In the rows, 128 means zero.
Each path below is one point turned by a fixed rotation once a step. After each direction that follows a path, write how fast that rotation turns it, in deg/step (0 if it stays still).
Each turn is a multiple of 5 degrees from 10 to 175, or 0.
Each row of a path follows its step; steps can be skipped.
path 1
step 0: [141 128 132 126 127 133 122 131 121 133 129 140 123 123 129 122 141 129
 127 137 125 127 124 126 125 128 126 130 131 114 128 130 135 127 131 127
 132 120 123]
step 1: [127 136 126 133 126 141 125 125 128 131 133 139 134 128 131 140 137 119
 127 127 136 133 130 130 125 129 117 130 133 128 135 131 133 124 129 125
 126 127 120]
step 2: [129 130 130 126 125 129 130 131 139 122 126 125 129 131 129 133 134 115
 118 128 139 125 120 126 136 126 133 138 135 135 132 132 131 127 129 120
 126 133 131]
step 3: [139 129 124 130 117 129 129 143 135 131 128 121 134 124 125 120 134 126
 125 125 126 123 125 130 122 121 130 139 130 126 123 134 121 130 129 128
 122 129 134]
step 4: [128 123 129 129 127 135 128 120 128 130 123 123 136 124 129 125 135 133
 126 126 135 136 140 132 116 118 122 135 131 124 123 128 120 123 122 135
 127 134 131]
step 5: [127 122 128 127 136 123 134 123 134 132 121 123 129 126 136 123 130 131
 121 134 132 133 131 126 127 131 129 136 140 121 129 118 135 120 131 127
 140 130 126]
step 7: [134 132 140 131 124 136 128 119 131 129 132 129 125 141 131 139 134 129
 122 118 126 132 126 129 124 122 122 127 119 124 133 133 128 126 132 124
 133 130 131]
step 9: [131 119 117 126 125 118 132 131 124 122 132 120 134 126 117 135 137 127
 131 128 124 132 131 120 130 130 125 139 129 123 130 135 124 131 126 132
 125 126 136]
step 10: [128 118 125 128 128 141 122 126 125 128 125 121 132 125 120 131 133 131
 118 122 119 132 137 118 132 123 132 127 127 118 126 120 122 125 128 126
 129 127 128]
step 11: [137 120 132 127 131 131 124 124 125 135 120 126 134 130 138 134 126 125
 125 137 122 131 125 127 132 128 125 123 143 126 123 119 122 130 132 126
 129 121 124]
step 13: [126 122 117 131 126 145 131 134 129 129 133 132 132 135 134 130 128 124
 118 118 129 131 117 129 129 126 128 127 122 130 137 133 130 126 127 130
 132 131 128]
Speeds:
[125 127 129 127 128 128 130 130 126 125 128 128 130 129 128 125 128 126
 129 125 126 127 130 129 129 129 126 131 128 127 125 128 128 128 129 130
 126 129 133]
65
[130 127 129 126 127 130 126 127 126 126 128 130 129 127 126 131 127 129
 130 128 128 129 128 123 130 132 128 129 128 125 128 128 129 131 130 126
 125 127 129]
35
[129 129 128 128 129 130 124 128 127 127 128 124 126 128 127 128 128 130
 126 125 127 122 125 127 127 126 128 127 129 128 129 128 128 129 129 129
 128 127 130]
100
[130 127 130 130 128 127 130 130 125 128 132 128 126 125 123 128 127 127
 128 129 125 130 125 128 124 128 127 128 129 128 129 128 128 125 128 129
 126 130 129]
120
path 2
step 0: [130 125 140 138 122 133 120 128 131 128 128 129 124 120 130 127 129 121
 119 134 124 125 127 129 121 123 126 139 131 123 135 126 123 132 133 135
 120 125 117]
step 1: [131 129 128 128 134 119 128 123 137 118 137 122 129 127 134 127 125 116
 134 132 142 131 125 124 132 125 126 135 132 128 120 121 122 128 134 133
 131 131 131]
step 2: [125 127 117 120 128 117 128 126 129 138 127 136 125 133 142 133 121 121
 128 118 122 123 134 122 128 121 130 130 122 125 131 129 126 129 126 129
 124 134 123]
step 3: [132 135 125 121 128 132 137 129 128 129 130 129 127 134 125 121 132 127
 131 117 132 130 127 137 128 139 124 126 136 128 137 134 127 133 118 139
 121 135 134]
step 4: [128 139 124 140 130 128 132 134 130 131 126 126 126 134 130 126 129 124
 130 130 121 132 121 134 135 138 128 126 123 131 124 139 134 124 128 113
 124 122 122]
step 5: [126 135 137 126 123 128 135 130 123 131 119 119 137 126 128 141 131 130
 112 124 129 129 132 134 127 125 125 126 132 129 124 127 131 122 131 126
 133 121 137]
step 7: [123 129 133 135 129 137 128 121 126 134 138 140 123 119 115 131 126 134
 128 127 128 120 131 128 128 124 126 130 117 124 131 123 131 119 129 134
 132 127 125]
step 8: [133 117 128 131 127 121 128 125 136 120 133 119 130 117 121 125 133 134
 141 128 131 126 130 134 122 120 129 122 131 124 125 135 124 130 124 126
 134 132 122]
step 10: [134 124 121 118 128 135 130 133 129 125 125 128 117 127 133 130 133 122
 125 137 127 138 126 134 122 126 124 133 136 131 123 120 134 129 126 138
 127 138 129]
step 12: [127 134 130 127 137 125 127 139 127 132 130 129 129 123 135 135 128 121
 127 119 139 122 128 133 144 128 132 124 132 128 124 132 125 128 133 139
 128 126 135]
step 13: [126 131 128 130 123 126 125 119 130 128 128 128 131 137 131 135 127 123
 131 123 115 135 130 124 136 122 139 127 129 125 134 143 131 136 123 124
 127 131 137]
Speeds:
[129 128 128 127 127 130 126 130 127 131 126 129 126 126 128 132 129 126
 125 127 129 129 130 131 127 124 130 130 127 126 128 130 128 126 126 127
 129 132 127]
140
[129 130 129 128 127 129 129 128 126 127 128 124 128 130 128 128 125 128
 125 126 128 129 126 128 131 128 129 123 124 128 129 129 130 128 124 128
 128 127 130]
40
[124 127 130 130 130 129 128 129 132 127 128 127 126 126 126 123 127 126
 127 126 129 131 129 130 128 128 127 128 128 129 129 129 128 125 129 127
 127 127 127]
100
[130 126 128 127 131 129 127 129 131 127 128 126 127 127 128 130 127 128
 130 128 129 130 126 128 128 129 128 126 129 133 127 130 127 130 127 127
 131 132 129]
160
path 3
step 0: [133 133 134 129 113 134 126 122 126 127 128 128 130 134 126 135 137 129
 130 134 126 126 128 121 133 118 127 120 120 140 132 126 119 131 127 126
 132 122 123]
step 1: [120 135 124 135 136 131 142 123 123 128 129 124 133 130 127 119 136 126
 137 132 128 125 129 127 138 132 126 134 129 132 126 124 126 134 127 135
 138 132 136]
step 2: [126 124 139 121 130 124 122 122 126 139 134 121 119 125 128 125 121 127
 133 126 129 124 132 123 133 127 130 126 125 128 121 136 142 123 132 129
 136 136 126]
step 3: [135 128 129 139 115 127 133 122 134 126 125 132 129 132 130 134 126 119
 125 126 130 120 132 133 129 120 132 116 137 130 136 135 131 129 136 133
 129 129 127]
step 5: [132 120 136 118 124 126 131 126 127 130 135 121 129 127 133 125 122 135
 130 121 139 134 123 125 123 125 136 135 130 126 129 133 137 134 120 125
 122 128 119]
step 6: [131 134 124 133 132 127 127 121 131 128 120 128 132 126 136 134 126 124
 125 131 136 125 120 134 130 119 129 121 129 128 131 122 129 131 129 128
 126 108 118]
step 7: [121 133 120 119 130 133 129 129 128 121 132 122 123 132 127 118 134 128
 134 123 120 128 124 130 136 118 124 132 121 129 126 136 114 124 124 125
 130 121 128]
step 8: [135 124 121 123 125 135 132 124 123 128 130 118 128 131 136 124 126 137
 124 137 134 127 130 124 127 122 127 141 126 129 130 125 138 125 128 131
 140 137 125]
step 9: [125 140 139 128 130 131 122 122 129 133 125 127 128 135 124 133 130 126
 116 137 132 125 128 127 130 124 126 113 122 134 127 128 132 129 133 127
 138 124 131]
step 12: [131 131 137 124 124 120 124 115 136 128 129 135 134 123 127 130 126 129
 119 120 131 118 128 131 126 125 133 117 129 128 125 142 129 126 125 131
 125 123 126]
step 13: [132 131 122 135 124 127 141 144 131 125 126 133 132 127 130 122 135 122
 126 118 132 127 127 131 140 125 128 132 128 128 130 133 125 130 127 132
 125 123 117]
Speeds:
[131 129 124 127 126 127 128 128 130 126 129 129 127 127 129 128 128 129
 125 127 125 125 130 130 126 126 126 129 128 126 127 131 128 124 129 129
 129 129 129]
80
[127 127 126 127 128 126 129 127 129 129 128 127 127 126 124 126 132 131
 130 130 128 130 128 128 128 126 127 128 131 126 131 127 124 129 128 129
 129 131 128]
110
[129 126 130 130 129 124 128 129 130 127 129 127 128 130 128 130 128 127
 126 127 128 130 127 131 124 127 127 129 131 129 128 129 128 131 129 122
 129 130 130]
55
path 4
step 0: [133 128 128 123 125 134 138 133 122 126 118 130 122 118 117 125 134 133
 127 125 129 119 129 129 128 127 123 117 122 131 129 124 124 131 129 126
 139 133 124]
step 1: [140 130 135 124 131 130 137 127 123 131 133 131 133 121 134 131 130 130
 129 116 125 123 129 138 127 127 131 124 129 129 121 144 130 130 128 130
 132 132 125]
step 2: [139 123 132 125 136 129 136 131 124 123 123 132 128 124 135 126 125 122
 124 124 129 120 123 127 122 131 116 132 125 117 134 125 126 129 130 139
 130 132 132]
step 3: [139 132 131 126 128 128 128 130 126 135 121 125 126 127 126 116 131 124
 147 124 125 125 123 125 117 123 129 130 130 126 131 136 123 126 123 134
 127 127 124]
step 4: [128 131 122 130 134 144 124 132 128 127 123 134 132 130 127 121 126 127
 121 117 128 123 122 128 120 126 126 136 132 134 139 137 128 132 128 127
 132 128 125]
step 5: [138 139 118 129 128 127 132 135 128 130 127 122 133 116 123 117 131 129
 129 129 138 131 119 132 129 134 127 126 134 128 134 128 135 133 131 130
 128 131 128]
step 6: [128 134 124 122 131 128 122 134 121 124 126 125 118 123 134 122 126 132
 126 117 132 117 122 141 128 134 135 123 129 131 128 128 119 122 130 128
 131 130 127]
step 8: [134 128 136 117 126 133 131 129 130 128 132 128 130 125 129 123 126 129
 130 123 120 119 120 138 130 121 122 126 142 119 124 124 131 126 124 126
 131 136 125]
step 10: [135 135 137 123 131 123 123 134 125 130 130 134 122 128 126 117 133 131
 128 121 127 124 132 125 126 129 126 128 132 122 140 141 138 134 124 130
 125 130 127]
step 11: [132 132 127 126 128 133 125 135 120 140 125 135 137 117 131 117 128 132
 119 132 127 122 126 129 126 130 129 137 129 128 137 127 122 120 126 134
 128 131 130]
step 12: [127 141 125 126 123 119 134 122 123 132 121 125 125 124 132 114 122 123
 125 127 130 120 120 133 121 124 130 130 130 135 130 132 132 135 130 127
 123 129 132]
Speeds:
[126 124 128 125 125 127 127 128 128 129 129 130 127 125 126 130 129 129
 129 127 124 126 129 128 129 130 128 126 129 128 128 127 131 128 130 129
 127 130 127]
40
[126 125 125 126 128 127 130 131 131 127 125 130 130 128 128 128 129 125
 126 129 130 128 129 129 127 127 126 129 124 130 130 127 127 127 130 128
 128 128 129]
155
[128 127 128 126 127 127 126 126 126 130 128 125 128 127 128 129 126 128
 130 127 129 126 129 129 125 126 129 128 127 132 127 129 127 124 131 127
 132 125 127]
130
[127 129 128 125 129 128 132 125 126 127 131 130 129 130 130 129 130 128
 130 128 131 125 128 128 130 128 128 125 127 130 125 126 126 129 129 128
 129 131 128]
55
path 5
step 0: [129 133 132 126 136 125 135 134 115 121 133 123 130 127 137 127 125 136
 120 131 134 123 138 129 131 131 122 127 129 125 120 130 132 135 126 118
 127 123 121]
step 2: [135 125 130 127 127 123 135 133 126 124 133 120 132 128 128 133 128 135
 130 128 131 127 135 117 122 130 124 121 115 138 121 135 126 123 124 132
 139 123 128]
step 4: [129 136 127 138 129 128 130 129 126 133 124 128 123 128 131 128 128 143
 133 119 122 128 142 119 123 139 132 131 129 129 130 128 126 119 123 133
 126 123 125]
step 5: [123 134 124 128 134 127 121 131 133 125 124 134 122 126 127 130 123 136
 126 125 125 135 141 120 133 139 130 123 128 121 126 130 128 125 119 133
 128 117 122]
step 6: [134 130 129 128 142 125 126 134 127 126 125 136 130 131 125 127 120 122
 124 124 127 131 143 122 134 133 126 133 127 118 129 138 127 131 119 134
 129 126 126]
step 7: [130 130 127 131 133 124 131 134 123 127 132 117 131 135 123 132 126 118
 131 122 128 135 144 125 134 129 126 133 130 120 128 130 135 136 123 133
 134 128 122]
step 8: [131 130 129 127 136 123 135 128 128 118 132 114 125 133 139 131 131 126
 128 123 128 136 135 130 128 128 123 138 125 121 117 127 133 129 125 129
 133 125 121]
step 9: [137 128 131 132 134 121 138 130 135 130 141 120 122 130 132 127 131 131
 124 134 122 128 131 131 126 131 128 135 128 125 116 126 125 129 121 129
 130 127 116]
step 10: [137 120 122 126 131 122 139 133 132 136 138 123 116 122 130 127 124 134
 127 129 123 131 132 121 122 127 128 127 118 127 126 122 127 125 120 131
 133 129 125]
step 12: [132 134 129 129 132 122 133 133 120 129 129 123 115 126 131 121 118 137
 126 121 126 122 140 120 127 130 130 127 137 127 133 132 126 133 128 120
 125 128 130]
step 13: [128 125 132 126 135 124 124 130 125 124 127 123 124 124 128 124 127 140
 127 125 128 122 144 119 130 133 126 120 135 126 125 126 141 133 126 121
 128 122 128]
Speeds:
[128 129 126 130 128 130 131 127 131 130 129 130 124 129 127 128 127 130
 129 128 129 128 128 129 127 127 128 127 126 128 130 127 126 123 130 129
 125 128 126]
55
[129 128 127 130 129 127 127 129 127 128 130 127 129 128 126 129 128 124
 128 126 132 129 128 126 127 127 128 127 126 128 132 130 126 128 129 128
 132 132 130]
85
path 6
step 0: [118 129 128 126 129 124 134 129 120 124 132 137 126 131 120 120 129 127
 127 127 132 133 127 123 135 126 126 134 119 121 118 122 123 126 132 123
 133 135 138]
step 2: [129 125 124 125 120 125 143 132 123 131 125 130 125 126 127 119 126 123
 128 120 128 144 132 135 126 124 130 130 123 127 131 120 132 125 129 134
 132 130 136]
step 3: [126 131 126 127 121 134 136 127 124 131 137 132 136 120 128 130 123 135
 126 131 127 133 137 121 124 120 134 130 128 125 120 128 123 139 123 135
 127 135 133]
step 4: [138 130 129 131 123 129 130 126 129 140 124 125 123 125 129 130 116 130
 130 122 125 135 142 125 134 130 128 126 121 132 122 124 129 130 133 124
 140 132 133]
step 5: [125 124 126 139 127 128 128 120 126 130 135 139 133 127 135 125 122 122
 138 126 127 133 139 128 123 123 136 126 127 133 133 124 127 136 135 136
 132 129 123]
step 6: [135 129 125 130 137 129 133 130 135 130 131 136 123 123 133 122 123 125
 130 135 120 138 130 121 135 129 135 137 126 132 115 130 126 130 137 127
 126 130 128]
step 8: [134 120 133 133 131 125 141 138 140 127 123 139 120 132 131 128 124 123
 131 135 128 133 130 130 121 122 125 131 132 127 131 125 123 130 133 126
 132 131 124]
step 9: [122 134 136 125 134 128 133 131 130 133 128 130 139 133 128 132 130 126
 122 136 127 134 118 126 124 118 135 134 121 131 124 122 126 133 133 128
 135 136 124]
step 10: [129 124 125 125 131 137 134 137 127 133 126 133 120 127 122 138 123 134
 134 132 121 126 124 130 129 123 130 128 125 129 134 132 127 129 129 119
 142 137 123]
step 11: [124 128 123 127 123 131 130 134 124 129 129 127 134 137 128 125 131 125
 130 130 132 132 129 134 131 120 133 131 132 120 133 117 135 135 141 121
 138 129 121]
step 12: [123 124 118 128 130 134 139 133 129 126 137 122 124 129 130 140 123 128
 129 129 134 127 124 126 138 122 140 131 125 124 124 128 119 128 134 129
 128 130 127]
Speeds:
[128 131 128 130 130 126 129 124 126 130 128 126 128 129 127 127 128 129
 126 127 131 131 124 129 128 130 129 127 126 128 129 125 130 126 131 129
 130 127 129]
155
[124 126 126 128 128 128 124 125 128 129 129 129 128 127 127 126 128 128
 128 129 125 125 129 127 129 128 129 125 127 129 127 129 130 129 131 124
 132 129 127]
65
[125 129 128 128 129 128 128 128 130 130 127 128 127 127 129 129 131 123
 130 128 128 129 127 130 129 127 131 127 125 133 129 129 127 127 126 130
 128 128 128]
95
path 7
step 0: [133 131 124 131 132 118 131 136 123 129 128 129 123 123 129 130 133 127
 139 130 121 124 129 133 125 133 119 130 140 131 141 134 124 118 117 133
 125 132 131]
step 1: [127 135 137 131 126 130 117 131 137 130 122 126 127 131 128 135 125 128
 143 125 128 120 139 126 125 128 139 136 122 121 130 134 121 130 122 133
 134 129 131]
step 2: [130 130 122 136 130 133 123 130 135 138 124 131 126 125 129 132 140 136
 135 135 131 135 130 133 120 124 127 124 127 125 118 139 133 130 135 132
 117 124 134]
step 3: [125 125 133 131 131 128 119 131 131 128 137 130 122 124 125 126 119 133
 125 133 126 128 141 136 118 130 124 127 133 142 122 121 121 132 128 121
 124 130 139]
step 4: [120 128 124 134 126 129 134 139 127 131 132 121 132 124 135 129 130 121
 123 124 116 140 140 124 127 132 132 141 125 136 130 135 131 132 127 131
 127 127 129]
step 5: [125 119 132 134 135 131 125 135 123 114 125 132 125 129 135 129 129 136
 130 130 125 117 126 119 121 120 133 134 130 133 125 133 137 129 121 131
 122 125 122]
step 8: [131 132 127 131 130 137 124 134 130 142 131 133 139 131 129 128 137 135
 136 125 127 123 131 133 126 125 127 131 133 130 122 137 123 141 134 134
 118 136 128]
step 9: [113 135 125 131 130 125 117 131 134 127 139 134 123 126 126 128 125 129
 128 131 129 132 132 129 114 128 129 133 133 130 120 126 123 120 126 118
 117 130 129]
step 10: [128 127 128 133 122 129 134 134 133 126 137 127 118 134 127 137 125 124
 124 127 121 131 138 124 135 132 128 136 126 142 126 136 130 127 128 141
 121 125 135]
step 11: [122 112 129 137 136 132 123 135 128 126 126 128 127 126 131 122 134 126
 125 125 126 122 128 124 119 123 137 129 130 127 141 130 132 130 118 136
 122 124 137]
step 13: [135 123 132 125 127 119 123 129 134 122 123 125 131 115 129 134 129 127
 143 127 123 130 141 131 121 129 131 126 127 127 122 139 124 121 123 131
 129 137 128]
Speeds:
[130 128 129 128 129 124 131 127 130 129 129 125 129 130 129 129 126 126
 129 127 128 129 128 126 128 127 128 130 127 129 132 128 126 132 126 128
 128 130 131]
110
[126 129 127 128 127 128 128 124 130 129 130 131 129 128 129 129 128 130
 125 130 129 132 129 131 127 128 131 128 128 131 127 128 125 131 127 128
 127 127 127]
60
[128 128 128 129 127 128 128 125 126 124 127 126 127 125 130 127 128 126
 129 128 126 127 125 129 129 126 128 131 128 129 131 127 126 128 127 132
 127 124 126]
60
[127 131 127 125 126 125 126 128 131 129 127 127 130 129 128 128 128 128
 131 129 131 126 128 129 129 128 127 130 131 127 127 128 127 129 131 128
 127 125 131]
55
path 8
step 0: [138 130 123 126 126 132 131 128 127 127 129 128 126 120 129 134 128 135
 138 129 137 128 122 132 120 130 127 129 126 130 126 121 135 115 120 137
 128 130 140]
step 1: [132 127 134 126 128 127 139 137 126 133 126 123 122 121 129 129 123 129
 136 131 129 115 129 121 126 138 122 133 117 130 130 124 130 124 123 118
 129 131 125]
step 2: [122 127 131 124 123 122 127 131 143 122 137 128 128 119 130 135 129 125
 122 128 127 122 135 124 114 129 124 134 128 130 126 121 127 125 136 121
 128 127 123]
step 3: [126 130 131 128 121 132 136 122 131 125 137 135 122 120 128 131 126 123
 126 143 135 130 138 128 123 126 130 131 131 133 127 129 130 137 129 136
 128 136 138]
step 4: [134 137 127 130 129 131 138 116 130 133 122 129 125 123 141 127 128 132
 127 130 120 133 135 122 125 131 118 126 124 132 125 129 130 137 116 129
 133 128 129]
step 6: [123 130 129 123 131 133 131 124 127 124 130 121 127 130 121 137 116 126
 124 137 132 128 130 113 127 127 133 129 128 126 136 126 137 117 121 128
 124 129 133]
step 9: [124 123 133 132 129 127 127 121 131 124 124 126 130 114 127 135 131 128
 133 137 135 129 128 124 123 129 111 120 126 132 132 138 129 121 128 132
 126 124 132]
step 10: [135 127 127 131 123 137 131 135 128 123 132 122 126 120 138 125 118 132
 128 133 122 122 126 127 119 132 116 131 134 120 138 131 122 127 127 133
 128 131 132]
step 11: [132 136 131 133 131 122 125 125 125 123 137 122 115 120 130 130 118 128
 119 132 124 125 135 124 131 128 125 136 125 123 121 119 121 123 126 127
 134 126 127]
step 12: [127 127 128 125 120 125 136 121 131 124 125 131 125 120 117 139 129 130
 127 129 126 139 134 120 124 137 133 131 131 129 122 127 118 120 126 134
 134 127 127]
step 13: [138 128 120 121 116 127 142 121 135 130 130 136 126 126 131 122 121 135
 133 128 135 131 122 122 125 123 127 130 124 130 129 127 130 121 124 127
 130 130 136]
Speeds:
[127 129 127 129 128 126 129 129 128 124 129 129 130 126 127 127 127 126
 124 129 128 127 130 129 130 129 130 131 131 128 128 129 129 127 126 127
 128 130 124]
80
[129 129 129 132 130 129 126 128 127 125 128 127 127 126 131 129 127 128
 127 129 124 131 128 129 128 126 126 127 130 129 127 130 128 132 126 130
 126 128 129]
60
[128 127 126 128 127 128 131 126 126 124 127 130 127 128 129 130 129 128
 127 131 129 127 129 126 125 128 125 130 127 128 129 124 126 127 126 127
 127 125 130]
0
